[[145 143 142 108]
 [134 123 135 126]
 [139 101 152 148]]
->
[[143 142]
 [123 135]]

[[110 105 120]
 [113 134 155]
 [108 109 140]]
->
[[105 120]
 [134 155]]

[[137 119 125 119 123]
 [118 128 132 107 128]
 [117 134 132 127  98]]
->
[[119 125]
 [128 132]]

[[107 113 138 150 131]
 [145 118 104 125 148]
 [106 114 140 150 131]
 [149 142 115 105 128]
 [144 116 104 127 148]]
->
[[113 138]
 [118 104]]

[[128 141 134]
 [118 130 136]
 [141 118 106]
 [143 129 121]]
->
[[141 134]
 [130 136]]

[[112 156 125 121 122]
 [156 101 128 129 134]
 [151 131 117 150 128]]
->
[[156 125]
 [101 128]]

[[114 128 117 114 125]
 [133 140 134 150 135]
 [127 127 119 121 118]]
->
[[128 117]
 [140 134]]

[[122 129 111 115 139]
 [149 141 145 144 138]
 [115 111 154 148 135]
 [124 133 107 142 135]
 [143 117 121 119 105]]
->
[[129 111]
 [141 145]]
---
[[125 132 106 141 119]
 [133 142 124 137 122]
 [126 128 125 120 113]
 [142 123 122 132 121]
 [138 121 126 125 121]
 [130 127 130 132 124]
 [125 128 117 125 140]
 [111 136 147 134 118]]
->
[[111 136 147 134 118]
 [130 127 130 132 124]
 [138 121 126 125 121]
 [126 128 125 120 113]
 [133 142 124 137 122]
 [142 123 122 132 121]
 [125 128 117 125 140]
 [125 132 106 141 119]]

[[134 131 136 136 133 136 129 141 139 138 129]
 [102 127 134 122 112 140 117 129 125 132 130]
 [119 127 135 127 123 118 129 132 129 141 135]
 [118 124 122 136 129 123 128 139 129 120 138]
 [123 130 126 122 125 144 121 126 124 136 109]
 [130 131 127 113 127 110 138 109 125 141 116]
 [134 125 130 117 135 127 128 117 123 123 143]
 [115 130 132 127 124 133 135 126 131 143 146]]
->
[[134 131 136 136 133 136 129 141 139 138 129]
 [119 127 135 127 123 118 129 132 129 141 135]
 [102 127 134 122 112 140 117 129 125 132 130]
 [115 130 132 127 124 133 135 126 131 143 146]
 [134 125 130 117 135 127 128 117 123 123 143]
 [130 131 127 113 127 110 138 109 125 141 116]
 [123 130 126 122 125 144 121 126 124 136 109]
 [118 124 122 136 129 123 128 139 129 120 138]]

[[125 124 116 126  99 127 147 122 113 139]
 [124 129 133 126 131 130 129 134 121 130]
 [128 129 128 128 129 128 128 129 129 128]]
->
[[124 129 133 126 131 130 129 134 121 130]
 [128 129 128 128 129 128 128 129 129 128]
 [125 124 116 126  99 127 147 122 113 139]]

[[141 155 149 101 127 114 100 106 133]
 [145 133 108 122 140 129 101 110 145]
 [142 154 138 121 140 142 112 114 137]
 [146 140 106 126 152 140 121 121 151]
 [109 109 147 104 141 147 151 110 129]
 [131 145 127 130 136 115 129 133 156]
 [128 132 104 151 120 152 150 119 136]
 [152 128 120 118 139 148 117 101 126]
 [109 109 139 145 135 132 153 108 126]]
->
[[141 155 149 101 127 114 100 106 133]
 [109 109 147 104 141 147 151 110 129]
 [109 109 139 145 135 132 153 108 126]
 [142 154 138 121 140 142 112 114 137]
 [131 145 127 130 136 115 129 133 156]
 [152 128 120 118 139 148 117 101 126]
 [145 133 108 122 140 129 101 110 145]
 [146 140 106 126 152 140 121 121 151]
 [128 132 104 151 120 152 150 119 136]]

[[102 114 145 140 117 151 117 117]
 [121 126 113 139 119 103 127 112]
 [141 137 117 151 110 124 148 137]]
->
[[102 114 145 140 117 151 117 117]
 [141 137 117 151 110 124 148 137]
 [121 126 113 139 119 103 127 112]]

[[110 110 121 135 141 136 126 117 114 118 126 133 138 141 142]
 [130 116 111 119 133 145 145 132 115 104 105 118 134 145 147]
 [141 144 135 120 110 111 125 142 152 150 137 123 113 110 114]
 [114 126 134 135 131 125 123 123 125 128 131 136 141 144 139]]
->
[[141 144 135 120 110 111 125 142 152 150 137 123 113 110 114]
 [114 126 134 135 131 125 123 123 125 128 131 136 141 144 139]
 [110 110 121 135 141 136 126 117 114 118 126 133 138 141 142]
 [130 116 111 119 133 145 145 132 115 104 105 118 134 145 147]]

[[125 122 127 131 118 130 125 127 123 128 121]
 [119 141 137 116 131 121 136 118 125 108 120]
 [135 124 130 133 138 131 130 138 136 124 137]
 [119 138 138 117 129 123 136 120 124 104 120]
 [124 129 123 129 120 127 124 122 123 137 121]
 [122 119 126 132 111 131 124 125 119 127 115]]
->
[[119 138 138 117 129 123 136 120 124 104 120]
 [119 141 137 116 131 121 136 118 125 108 120]
 [135 124 130 133 138 131 130 138 136 124 137]
 [125 122 127 131 118 130 125 127 123 128 121]
 [122 119 126 132 111 131 124 125 119 127 115]
 [124 129 123 129 120 127 124 122 123 137 121]]

[[118 132 115 134 121 151 119 139 133]
 [132 116 123 128 127 119 132 126 123]
 [130 115 117 133 123 118 129 137 127]]
->
[[132 116 123 128 127 119 132 126 123]
 [130 115 117 133 123 118 129 137 127]
 [118 132 115 134 121 151 119 139 133]]

[[156 136 131]
 [132 118 143]]
->
[[132 118 143]
 [156 136 131]]
---
[[113 125 152 134 121 124]
 [126 125 118 125 154 122]
 [142 125 144 116 128 110]]
->
[[126 125 118 125 154 122]]

[[130 132 127 136 143 126]
 [116 123 134 141 137 132]
 [135 121 130 150 143 140]]
->
[[116 123 134 141 137 132]]

[[121 124 132 148]
 [105 124 140 137]
 [107 132 146 101]
 [126 150 131 100]]
->
[[105 124 140 137]
 [126 150 131 100]]

[[115 111 119]
 [122 127 136]
 [115 122 105]
 [122 140 114]]
->
[[122 127 136]
 [122 140 114]]

[[129 138 126 148 127 140 121]
 [134 129 129 117 125 131 151]
 [134 113 119 145 120 116 118]
 [130 141 116 115 135 114 129]
 [111 124 133 105 126 130 134]
 [141 127 145 111 131 133 143]
 [142 150 121 136 133 138 114]
 [132 134 135 133 105 125 128]
 [116 126 121 141 119 118 128]
 [139 139 141 147 127 132 142]]
->
[[134 129 129 117 125 131 151]
 [130 141 116 115 135 114 129]
 [141 127 145 111 131 133 143]
 [132 134 135 133 105 125 128]
 [139 139 141 147 127 132 142]]

[[ 99 123 121 132 122 116]
 [115 111 122 147 123 117]
 [142 116 108 151 142 122]
 [150 118 135 129 136 138]
 [127 129 135 124 115 126]
 [124 125 112 126 136 122]
 [125 149 141 115 123 130]
 [107 120 108 129 120 114]
 [129 119 129 132 120 122]
 [137 121 115 133 135 126]]
->
[[115 111 122 147 123 117]
 [150 118 135 129 136 138]
 [124 125 112 126 136 122]
 [107 120 108 129 120 114]
 [137 121 115 133 135 126]]

[[122 142 125 145 121 149 127 100 136 114]
 [127 130 133 129 134 125 124 131 133 127]]
->
[[127 130 133 129 134 125 124 131 133 127]]

[[112 134 139 134 131]
 [130 114 125 135 125]
 [128 129 107 142 139]
 [115 118 134 149 137]
 [122 128 115 142 128]
 [151 114 142 128 121]
 [139 142 114 124 129]]
->
[[130 114 125 135 125]
 [115 118 134 149 137]
 [151 114 142 128 121]]

[[124 137 121 111 123 130 103 110 129]
 [139 128 134 131 132 120 127 124 127]
 [126 131 125 125 129 122 131 126 128]
 [126 134 124 131 126 130 135 122 126]]
->
[[139 128 134 131 132 120 127 124 127]
 [126 134 124 131 126 130 135 122 126]]
